Each path below is one point turned by a fixed rotation once a step. After each direction that follows a path, write how fast that rotation turns it, in degrees per step (0 if it stays still).
Each turn is a multiple of 5 degrees from 10 to 175, or 0.
Each row of a path follows its step; steps can be skipped.
path 1
step 1: [21 4 4 -28 2 1 -25 13 38 -16 -16 -4 -6 13 -4 0 -2 -8 2 5 6 19 -7 29 8 10 6 2 -6 2 16 -11 14 -41 -18 -12 -28 5 -20 17 34 12 -7 3 16]
step 5: [5 8 10 1 -22 11 5 -7 -34 15 -18 0 -19 -14 -8 23 -20 -2 -18 5 7 -21 13 -5 -29 -4 -30 4 6 -5 2 -7 -17 5 -6 -11 4 40 -24 20 -20 -22 -3 7 -28]
step 6: [14 11 1 -39 -21 -6 -10 23 7 -19 -20 29 -11 22 8 7 6 5 13 -9 22 -8 -16 9 21 4 -15 19 23 20 17 8 1 14 -10 -15 -1 34 -9 23 5 18 -11 -5 -14]
step 9: [41 -3 11 -10 -10 -25 7 -8 28 8 -8 15 7 -24 -12 -22 8 0 -7 -26 5 -5 1 21 -3 18 0 19 6 35 -4 -25 22 11 -2 19 -13 -10 23 -3 9 2 -18 8 25]
step 10: [-4 -6 28 9 -8 -7 -8 10 -15 17 -14 17 -19 -18 -23 6 13 -25 -24 1 -21 1 10 25 -43 16 -6 15 -6 -21 -5 -20 16 -22 -14 22 -5 4 -5 -10 -6 -22 9 12 -10]
step 13: [-1 10 11 2 -3 14 4 6 -12 -15 -8 34 -8 14 12 -13 -6 2 -20 45 13 3 24 7 -35 -17 11 0 7 1 17 8 12 -2 -3 -22 7 -11 -9 39 -2 -8 33 -19 -3]
step 14: [31 -2 20 -18 -18 0 -3 -28 22 -13 4 -1 10 -9 9 -20 -26 -3 -14 21 -1 1 -2 -1 3 -18 8 16 -7 46 10 -2 7 25 1 -18 -16 17 -31 6 3 3 -9 6 29]
step 18: [9 19 12 0 -14 12 3 2 0 2 -9 2 -24 -5 -13 8 -13 3 -14 4 24 -10 20 20 -9 17 -6 3 28 -11 5 -15 -14 -43 1 -13 3 -30 23 37 14 -22 -5 -25 -17]
[2 5 2 -3 1 -10 8 -7 -1 11 -3 -8 1 1 0 -3 2 -1 3 2 -4 -7 6 -8 4 2 2 -4 7 2 -1 1 -4 -4 2 -2 3 3 -9 3 5 -5 -9 -5 0] | 115
[-7 1 3 -7 -1 5 3 -4 3 1 -1 -1 -1 -1 -4 -4 6 7 0 7 4 4 -1 -3 4 -3 -3 -1 -6 4 1 -5 3 6 1 10 -12 0 3 1 10 1 -2 -6 -13] | 145
[3 3 2 2 5 -5 4 -5 -1 -4 4 0 1 2 0 1 -2 0 1 -7 -6 -3 9 -8 0 3 2 5 0 5 5 -7 12 -1 1 -1 -7 4 4 -14 -2 -5 8 2 -2] | 60
[7 13 -1 2 2 -8 -1 4 2 0 -1 1 1 -10 -2 -5 3 -6 -3 1 2 7 -4 1 0 -7 1 -16 -6 4 1 0 1 -2 2 5 -1 0 -3 -7 0 3 3 0 7] | 55
[0 -7 3 -5 6 0 -1 -6 6 -8 8 -11 -1 3 0 -3 -7 0 -5 0 3 7 0 1 5 -7 -6 -5 -2 -2 1 -2 -1 -6 -5 -4 6 2 -3 4 2 -10 8 -4 1] | 25
[7 -6 1 4 1 11 -1 -5 -6 -5 -3 0 4 -2 9 0 9 -2 -12 1 -8 -3 -3 -7 2 1 -11 -5 0 4 3 7 -1 0 4 0 -2 1 -1 -1 0 -1 -5 2 0] | 125
[0 0 -5 -2 -1 10 0 8 0 3 0 -8 -2 -5 4 5 -12 0 5 -7 1 -3 -2 -2 2 7 0 -11 -2 3 5 -6 0 -5 3 -7 -4 -4 -4 2 7 4 2 5 -7] | 20
path 2
step 7: [-5 3 -17 -14 -2 2 9 -15 -3 -11 -16 14 -11 -5 -1 0 33 -3 0 13 25 20 17 21 -27 -27 -17 -9 2 0 0 17 -3 -27 -19 6 13 14 -16 -32 -7 -1 -22 -42 12]
step 9: [20 -32 -5 -3 -12 19 35 -12 22 -31 -13 -22 -27 2 12 -20 -18 6 -12 13 18 -14 -19 13 -4 -17 -4 -18 8 26 -7 -12 1 1 7 11 -28 -23 -6 -8 -16 8 -14 3 -1]
step 10: [25 -1 -24 11 9 2 -12 -13 -42 -17 -10 9 -2 -6 17 16 17 11 34 -11 21 3 -16 10 3 -28 0 16 10 -9 -14 -9 -35 13 8 -5 29 10 21 -2 -11 1 -19 -10 3]
step 11: [-11 4 17 3 8 -13 11 -4 7 -8 25 13 -35 17 -32 2 13 -5 -23 2 1 -28 26 5 -20 -9 28 13 24 20 -5 -9 -15 -6 15 1 10 -36 22 8 1 -22 -9 -9 6]
step 14: [-27 -3 2 6 27 18 8 19 -7 -11 5 -14 -19 11 -4 6 15 23 -19 -3 11 -18 4 29 1 -9 -21 -8 32 23 8 -33 -11 -9 4 7 -23 -7 -10 10 -28 28 -22 12 -1]
step 18: [15 -16 9 -13 21 -2 7 -3 -18 -32 2 15 9 12 14 -2 -8 -28 -1 -9 -1 -30 -3 29 -24 -13 3 27 -3 -3 14 14 -16 -15 -16 15 20 36 9 -29 -17 8 -7 -2 16]
step 19: [-19 -6 -9 -19 6 23 23 12 6 -3 1 18 -24 21 -1 6 8 -10 -1 6 32 2 10 30 16 -20 -12 -14 17 0 7 -16 28 6 31 8 4 -28 13 -6 -31 -24 -2 -3 -14]
step 21: [36 -16 -22 12 7 13 11 -8 -2 -21 8 8 7 34 -7 -14 35 -3 -1 -20 17 11 14 9 -20 -7 27 -8 12 23 -24 6 -25 -12 18 16 1 2 23 -1 2 -7 8 9 23]
[3 8 -1 -1 0 3 2 -8 2 3 -7 -7 7 11 4 7 8 1 -7 -3 -1 -5 6 -2 3 12 -3 1 1 0 -5 -7 -1 -6 -1 -7 2 1 -8 1 0 -3 -3 2 -1] | 40
[-3 8 -2 3 -11 8 -3 3 -3 -2 1 -4 -4 -8 8 -3 -1 -3 2 6 12 -1 2 -4 -2 -5 -2 4 -6 6 0 1 6 -5 -4 -5 3 3 -5 5 2 4 -8 1 -3] | 140
[-9 -1 8 1 6 -4 0 -3 6 -4 -1 2 1 7 3 2 -3 2 -1 -1 16 -2 -1 3 -1 2 5 -1 4 7 -1 4 4 -3 6 -1 -6 0 2 12 3 -1 9 2 -3] | 140
[5 5 1 -2 1 -6 3 -7 5 -1 -4 1 -5 1 1 0 -11 -4 5 5 0 -9 -3 -2 -1 2 0 8 -3 1 4 0 -10 12 0 -7 7 -1 6 6 -2 -5 -4 0 -1] | 55
[-1 0 1 2 8 0 -3 8 -1 2 -3 5 -9 9 0 -2 7 1 -2 0 0 9 1 -1 -11 3 1 10 1 -3 2 4 -10 -4 -3 0 2 3 -3 7 -4 9 -5 -2 6] | 100
[11 -7 7 0 5 4 -5 5 -2 5 -6 -1 -6 -3 3 -2 -3 6 2 -7 6 5 1 -2 4 2 4 4 3 4 -3 -11 2 1 0 -7 -4 -2 5 -5 -6 0 -3 3 -9] | 70
path 3
step 0: [-14 7 6 -3 -14 17 25 8 17 -5 9 -37 -10 -2 -5 13 -7 11 16 21 1 34 -2 -6 -2 13 44 -9 -13 0 27 6 -8 -7 20 0 -17 -22 21 -15 -12 -4 -3 -15 -3]
step 4: [-41 3 35 -14 7 -12 -2 -4 -2 -2 3 -3 -9 14 -42 -18 -16 2 -24 -20 -7 9 32 3 -24 -7 14 6 -7 2 -8 24 -5 -5 4 -6 -6 8 20 -10 -9 5 -17 -17 -7]
step 5: [-1 -32 3 -21 32 12 18 9 -1 -13 26 -19 1 13 -31 -4 -28 3 -27 17 -6 5 7 22 -12 9 -10 9 -4 -26 4 8 -12 3 -21 2 -1 -9 8 -31 0 -4 -21 3 -1]
step 12: [-1 18 24 18 -28 -2 22 11 -34 -1 5 31 -4 -11 -24 -16 2 7 -9 -11 -10 8 5 -2 25 10 24 -10 -12 6 24 7 14 -8 5 11 -20 -8 -10 -19 -9 16 -10 22 21]
step 16: [19 1 20 6 -15 4 25 6 4 -30 -7 1 -6 3 -5 -5 -3 2 5 -2 -38 -2 15 5 -45 4 1 -6 -38 7 7 -30 -16 7 -1 -10 -9 2 4 15 -17 21 -21 5 -4]
step 17: [3 -3 3 -5 8 4 20 -3 26 5 -3 21 -30 -3 -23 0 6 27 -4 -1 -24 16 -10 3 -20 -15 17 -1 -12 14 4 -13 -6 17 -11 14 -27 -3 34 0 31 8 -31 0 16]
step 18: [13 -18 -18 20 15 10 0 22 23 -17 5 -15 6 -11 -20 9 11 32 8 5 11 -3 16 4 -9 15 13 -11 18 -3 -13 -16 -21 -10 0 3 -22 -23 39 -12 27 16 1 -11 8]
step 19: [-8 -11 -25 22 21 -3 18 -21 -12 3 -17 -10 5 -9 -10 -1 9 -10 13 4 -19 1 20 -28 -24 4 5 -10 13 -8 -17 -37 -31 -14 20 -19 -20 -26 3 -2 -12 10 -3 0 5]
[2 2 -7 -2 -1 6 -3 4 6 -3 -1 0 1 4 -1 5 -4 4 -1 4 -11 -3 7 -2 6 -7 -2 -3 -9 4 6 7 -8 0 3 1 4 4 -3 0 -2 -6 0 5 12] | 70
[5 -7 1 -2 5 -11 4 -6 11 -1 5 -1 -3 -1 -4 -7 3 -1 3 -8 2 -2 -3 -12 4 -7 -2 7 -6 -1 0 6 0 5 0 2 9 -1 -1 -1 4 2 -6 -2 0] | 115
[-5 -2 0 4 -3 -1 -1 -3 -7 2 -3 0 -4 1 -4 3 14 5 2 2 2 0 7 -2 -4 -2 -12 -5 -11 -2 3 -1 8 1 1 -6 5 -7 -7 5 -2 2 4 2 0] | 85
[2 6 1 3 -9 -4 -2 1 7 -4 -1 -4 5 3 -3 4 2 -7 -5 5 -2 3 5 -8 -5 0 1 1 7 -2 -10 2 10 2 7 5 3 -7 1 -6 -8 1 -1 -3 7] | 95
[5 7 -3 -2 -5 3 8 -5 -2 0 7 4 4 -1 0 9 -6 0 1 -3 4 2 -6 0 -6 -4 2 -3 -13 2 -4 -3 3 -3 -14 4 3 -1 -1 -6 1 3 5 -5 3] | 70
[-2 3 6 4 4 -5 -1 1 -5 -3 -3 -5 -10 4 -4 4 -6 -3 -12 5 6 -3 -6 2 5 4 3 3 -11 2 -2 4 -2 3 4 -4 4 -2 6 -9 -3 0 3 6 -4] | 10
path 4
step 0: [12 -1 -1 3 10 -32 -6 -3 19 0 -14 1 -13 3 -4 -8 18 -10 -27 -16 9 12 -12 21 0 -10 28 -11 12 -8 3 -17 5 20 -6 35 -11 -6 -21 -23 -6 -11 -2 -4 -7]
step 1: [36 -1 -24 -5 -4 -2 17 -14 -12 17 -2 1 4 -8 -17 5 14 -8 9 23 -13 -12 1 -2 -10 24 36 -28 0 15 2 -6 -14 -6 -9 14 -1 -4 -1 -23 -6 3 -15 7 10]
step 5: [-18 10 -8 -11 -20 -12 7 3 0 25 8 -24 -3 -23 -2 15 -4 -2 3 1 -8 -21 -7 34 -14 5 -15 -15 -11 -4 -3 18 8 -18 0 0 23 33 -1 -12 2 -7 -16 -13 11]
step 6: [-27 -5 -1 -8 -23 -13 -1 1 28 -12 -9 -3 -4 -7 11 -16 -10 6 1 21 -11 -4 -26 5 0 -1 18 4 15 -9 -2 14 -18 8 22 -10 21 4 -20 -17 -12 -4 12 -23 -28]
step 7: [-3 -25 4 -7 0 17 -7 -9 -26 1 -16 -13 13 2 -21 5 -16 20 -5 15 -18 -1 -3 -4 14 -6 30 -6 11 0 -14 3 25 16 -1 -19 -1 1 20 -21 -20 -11 0 -26 -2]
step 9: [19 12 6 6 -6 -24 -4 18 10 19 -12 -1 7 -12 -3 -24 -3 3 2 -17 -10 14 -13 1 -17 4 21 -23 -14 -14 0 -16 1 20 25 24 8 -6 9 -16 14 -3 -18 -17 19]
step 12: [9 -12 -17 -3 10 -8 -15 -10 17 -12 2 4 9 -8 -4 -4 20 -1 20 23 18 6 -14 12 -10 10 27 -1 19 6 1 -37 -16 -22 -17 6 11 7 -14 -14 11 27 -6 -4 3]
step 15: [-8 -4 -1 -6 -4 -23 -29 0 11 -3 -13 -16 20 -9 5 -2 4 -5 -10 -1 -11 12 -11 41 12 -26 -3 2 14 -16 -17 -8 5 20 -2 -12 8 -5 -20 -19 -7 -27 2 -13 -12]
[3 3 -1 2 -2 -9 -5 0 8 -2 -1 1 -1 -6 6 -6 3 4 -5 -2 -4 5 -7 0 -1 -8 0 0 -4 -2 7 -12 0 -2 1 -6 1 -6 -4 -5 4 9 9 -7 -1] | 120
[5 3 0 -8 -1 1 -6 9 -2 -1 -3 -1 -6 4 3 5 2 1 -1 8 5 8 -5 -6 3 -6 -3 -5 -4 -2 5 9 3 9 2 3 -2 -3 7 -9 -6 -5 -3 -6 -4] | 40
[1 1 -6 -2 -4 -1 12 -5 4 1 0 -4 -1 0 1 0 3 -8 -3 2 -4 -6 -6 1 11 1 0 -6 1 3 3 1 5 -2 -2 2 3 5 -10 -8 -6 -1 0 4 -12] | 70
path 5
step 3: [24 26 7 -9 -16 8 -5 35 2 -22 4 -31 -5 -10 2 3 -5 15 3 2 2 -42 -19 14 -8 10 3 -24 14 28 10 2 -9 13 -19 3 -1 8 3 15 2 -4 -37 15 7]
step 5: [-12 13 25 -16 21 -7 -19 9 -26 -16 -3 7 19 -11 -8 -32 21 -17 -37 4 1 -8 -3 -12 29 -7 8 24 2 -23 20 -11 -5 17 -6 -9 6 6 12 6 3 35 7 11 7]
step 7: [10 1 31 0 -11 -17 30 -14 -4 -35 17 2 23 21 -22 -11 -36 24 13 6 -3 -14 -24 10 -9 9 8 14 -28 -13 6 11 4 -21 22 21 5 -12 1 -1 3 2 -1 -7 -4]
step 13: [5 -20 7 -19 -8 4 1 15 22 -37 7 33 -15 -9 11 0 11 13 16 -11 14 -37 17 -9 2 11 9 -6 14 6 2 -17 -10 19 -2 -8 -7 8 -27 38 -8 -21 -17 -2 -8]
step 16: [8 -7 3 5 -12 12 28 34 -29 16 -12 -22 22 14 -8 6 11 18 8 11 2 -4 3 5 -40 18 5 -5 -29 -7 -12 12 -19 -2 8 2 -4 7 4 14 -6 -15 -11 1 -43]
step 17: [-15 3 -5 -33 22 -15 0 -4 -14 -35 26 17 2 13 -9 16 -10 -2 11 7 -9 -6 -16 6 5 -10 5 31 -29 4 29 16 14 5 -17 -18 -8 -29 -5 -12 -4 5 4 -10 -31]
step 20: [-22 -25 9 13 -8 -7 45 -12 27 -17 3 -35 11 -26 -8 -1 -6 -9 -14 -17 -10 6 -17 3 -9 8 -20 -6 -9 2 -4 -10 9 3 -11 10 5 6 -6 -16 2 22 30 26 -20]
step 21: [1 -2 -32 4 37 17 -1 1 -5 24 -2 -6 -10 -3 8 0 -15 14 -15 10 -44 -24 -6 -13 25 21 -17 -7 5 14 -17 13 8 -13 4 16 -4 -15 -6 6 -23 -3 -22 -1 -27]
[3 1 6 0 -7 -4 2 -3 3 2 0 -9 5 10 0 -1 -3 -5 -3 0 0 8 -5 -2 -5 -2 4 -1 3 4 -7 -4 -5 2 -7 10 0 -10 3 5 0 -4 0 -2 11] | 85
[7 1 -9 -9 3 3 -3 -5 4 -4 -1 7 8 8 -2 -3 -8 3 0 0 1 -2 -3 -1 12 7 0 -1 1 3 3 -6 1 -3 -1 -8 -4 -8 1 7 -4 0 -1 2 1] | 175
[4 4 3 4 4 -4 7 -2 -2 -5 2 -6 4 3 -12 0 1 -7 -4 0 0 0 0 -5 10 2 -7 1 8 -1 0 0 9 5 6 6 1 4 4 -7 -4 -4 -7 -1 -4] | 25
[0 5 -3 1 -2 0 3 -3 0 6 0 2 7 -1 8 0 -3 6 -7 -7 4 -7 4 0 3 -3 -1 -2 3 7 0 -1 -4 10 -4 7 -6 8 3 4 8 -3 3 -7 -10] | 145
[-8 -2 2 4 0 -3 3 -3 -4 -4 -2 -3 -2 0 -1 1 5 1 6 7 -4 3 3 -7 2 10 8 4 -5 12 -4 -9 6 3 -3 -2 1 -3 -3 8 -1 -2 4 -2 -11] | 10
[-6 1 -4 2 -1 -1 -6 -2 -5 -1 -3 -2 -2 8 7 5 -6 -1 -2 2 13 1 -3 10 -1 4 -5 7 -5 6 -4 4 6 3 3 -2 -1 2 1 -7 -5 -11 3 4 3] | 140
